Here are some numbered points:
0.39/0.42/-0.80/0.15/0.14/0.49/-0.13/0.24/-0.72/-0.14/-0.53/-2.12/1.68/0.38/0.13/-0.54/1.42/-1.61/-0.75/-1.14/0.15/-0.13 0
0.23/0.33/-0.35/-0.09/0.10/0.53/0.15/0.51/-0.44/-0.68/0.08/-0.25/-0.59/0.57/-0.05/-0.25/-0.63/-0.02/-0.51/0.72/0.56/0.15 1
0.55/0.27/-0.78/0.07/0.15/0.34/-0.03/0.34/-0.53/-0.20/-0.34/-1.88/1.00/0.69/-0.22/-0.46/1.15/-1.26/-0.96/-0.49/0.31/-0.30 2
-0.31/0.54/-0.13/-0.22/-0.28/0.49/0.12/0.30/-0.20/-0.45/-0.14/0.45/-0.60/-1.11/0.09/-0.12/-0.46/0.12/-0.49/0.23/0.72/-0.31 3
0.40/0.56/-1.11/0.27/0.11/0.68/-0.42/-0.10/-0.99/0.18/-0.85/-0.23/-0.79/0.74/-0.21/-0.20/-0.95/0.20/-0.26/0.99/0.37/0.59 4
-1.25/-0.85/3.04/-0.01/-0.56/-1.62/-0.41/-0.90/2.21/0.83/0.95/1.52/1.17/-3.45/-0.08/0.49/2.11/0.38/1.09/-2.78/-1.12/-1.29 5
0.31/0.33/-0.40/-0.07/0.13/0.50/0.11/0.50/-0.42/-0.58/-0.01/-0.28/-0.52/0.51/-0.01/-0.29/-0.54/-0.12/-0.53/0.64/0.60/0.08 6
0.35/0.28/-0.57/-0.13/0.16/0.44/-0.05/0.46/-0.36/-0.34/-0.14/-0.62/0.11/0.13/0.07/-0.34/0.02/-0.53/-0.78/-0.06/0.63/-0.40 7
-0.02/0.28/-0.96/0.73/-0.07/0.15/-0.61/-0.86/-0.70/1.17/-0.93/-0.20/-0.35/1.01/-0.71/-0.25/-0.26/0.41/0.30/0.91/-0.52/0.75 8
-0.58/0.62/0.41/-0.34/0.02/0.50/0.05/0.69/-0.06/-0.95/0.65/-0.34/-0.81/0.91/-0.41/-0.32/-0.83/0.43/-0.37/1.08/0.09/0.73 9
0.31/-0.06/-0.02/0.06/0.12/0.09/0.38/0.53/-0.26/-0.30/-0.18/-0.57/-0.48/0.10/0.55/0.17/0.14/-0.53/-0.72/0.02/0.74/-0.28 10
0.46/0.37/-0.26/0.00/0.38/0.59/0.38/0.27/0.04/-0.57/0.20/-0.30/-0.74/0.12/0.01/-0.01/-0.64/0.09/-0.35/0.71/0.64/0.12 11
0.42/0.29/-0.65/-0.12/0.19/0.43/-0.09/0.48/-0.41/-0.30/-0.19/-0.77/0.18/0.19/0.05/-0.35/0.10/-0.58/-0.84/-0.11/0.61/-0.40 12
-2.82/-3.32/4.32/-1.11/-2.10/-3.11/-0.60/-3.75/4.36/3.59/1.13/4.18/4.26/-4.18/1.46/2.80/4.15/0.92/4.92/-3.98/-4.92/-1.68 13
-0.10/0.31/-0.09/-0.31/0.26/0.42/0.15/0.60/-0.21/-0.85/0.25/0.01/-0.63/0.75/-0.04/-0.16/-0.86/0.13/-0.51/0.71/0.52/0.31 14
0.69/0.61/-1.23/0.44/0.30/0.80/-0.29/-0.28/-0.76/0.35/-0.88/-0.51/-0.90/0.74/-0.23/-0.06/-0.85/0.33/-0.22/1.12/0.37/0.74 15
-0.14/0.56/-0.11/-0.23/0.28/0.59/0.19/0.65/-0.49/-0.93/0.28/-0.09/-0.88/0.80/-0.24/-0.33/-0.91/0.35/-0.20/1.09/0.20/0.51 16
0.32/0.07/-1.06/0.11/0.51/0.36/0.28/0.59/-0.73/-0.29/0.04/-0.06/-0.86/1.00/0.14/0.07/-0.95/0.13/-0.27/0.57/0.15/0.24 17
0.39/0.34/-1.03/0.31/0.20/0.37/-0.23/-0.04/-0.81/0.14/-0.60/-0.24/-0.68/0.76/-0.26/-0.26/-0.78/0.13/-0.25/0.94/0.32/0.50 18
-1.57/-1.07/3.82/-0.03/-0.71/-2.03/-0.50/-1.15/2.76/1.06/1.21/2.10/1.24/-4.22/-0.11/0.70/2.40/0.69/1.50/-3.25/-1.45/-1.48 19
0.66/0.22/-0.77/0.13/0.11/0.25/0.12/0.31/-0.52/-0.22/-0.34/-1.70/0.64/0.87/-0.38/-0.40/0.96/-1.05/-0.86/-0.14/0.33/-0.11 20
1.00/-1.50/-1.91/0.74/1.24/-2.19/1.50/0.43/-0.41/0.22/1.27/-0.43/-0.28/1.28/-0.44/-0.56/-0.16/-0.14/-0.20/1.03/0.07/0.21 21
New points follow, each followed by the numbers of its five nearest points above by angle, smallest number first.
0.36/0.23/-0.42/-0.03/0.09/0.32/0.13/0.40/-0.32/-0.46/-0.07/-0.32/-0.17/0.12/0.06/-0.30/-0.27/-0.40/-0.57/0.17/0.74/-0.23 1 6 7 10 12
0.55/-0.23/-0.85/0.22/0.45/-0.35/0.55/0.50/-0.36/-0.42/0.24/-0.40/-0.32/0.98/-0.35/-0.50/-0.28/-0.15/-0.33/0.83/0.35/0.19 1 6 17 18 21
-0.02/0.40/-0.15/-0.14/0.08/0.52/0.09/0.52/-0.39/-0.72/0.20/-0.12/-0.79/0.70/-0.20/-0.25/-0.89/0.24/-0.25/0.97/0.35/0.44 1 6 9 14 16
0.25/-0.66/-0.52/0.40/0.53/-1.05/0.64/0.21/-0.01/-0.09/0.70/-0.11/-0.24/0.79/-0.48/-0.50/-0.05/-0.14/-0.17/0.69/0.15/0.09 1 6 14 17 21
-0.85/0.58/0.76/-0.42/-0.07/0.66/0.14/0.68/-0.09/-1.21/0.88/-0.43/-0.83/1.06/-0.35/-0.26/-0.92/0.35/-0.09/1.19/0.08/0.86 1 6 9 14 16
-0.24/0.65/0.04/-0.27/0.12/0.62/0.14/0.56/-0.39/-0.91/0.20/0.00/-0.82/0.36/-0.25/-0.36/-0.80/0.35/-0.24/1.02/0.32/0.40 1 6 9 14 16
1.53/-1.14/-3.69/1.93/1.39/-1.70/-0.95/-2.63/-1.79/3.51/-2.79/-1.21/0.54/3.41/-1.85/-1.54/0.90/1.22/2.29/2.16/-3.35/2.80 4 8 15 18 21
0.41/0.40/-0.80/0.16/0.16/0.45/-0.11/0.24/-0.69/-0.14/-0.52/-2.54/2.19/0.34/0.18/-0.61/1.89/-1.97/-0.81/-1.55/0.06/-0.23 0 2 7 12 20
-2.00/-3.12/2.95/-0.82/-1.39/-3.04/-0.08/-2.96/3.40/3.02/1.22/3.36/3.48/-3.21/1.12/2.21/3.40/0.73/4.02/-3.09/-4.06/-1.36 0 5 13 19 21
0.25/0.45/-0.75/0.14/0.13/0.28/-0.06/0.14/-0.59/-0.14/-0.38/0.41/-0.76/-0.66/0.20/0.06/-0.90/0.13/-0.48/0.16/0.88/-0.27 3 4 6 11 18
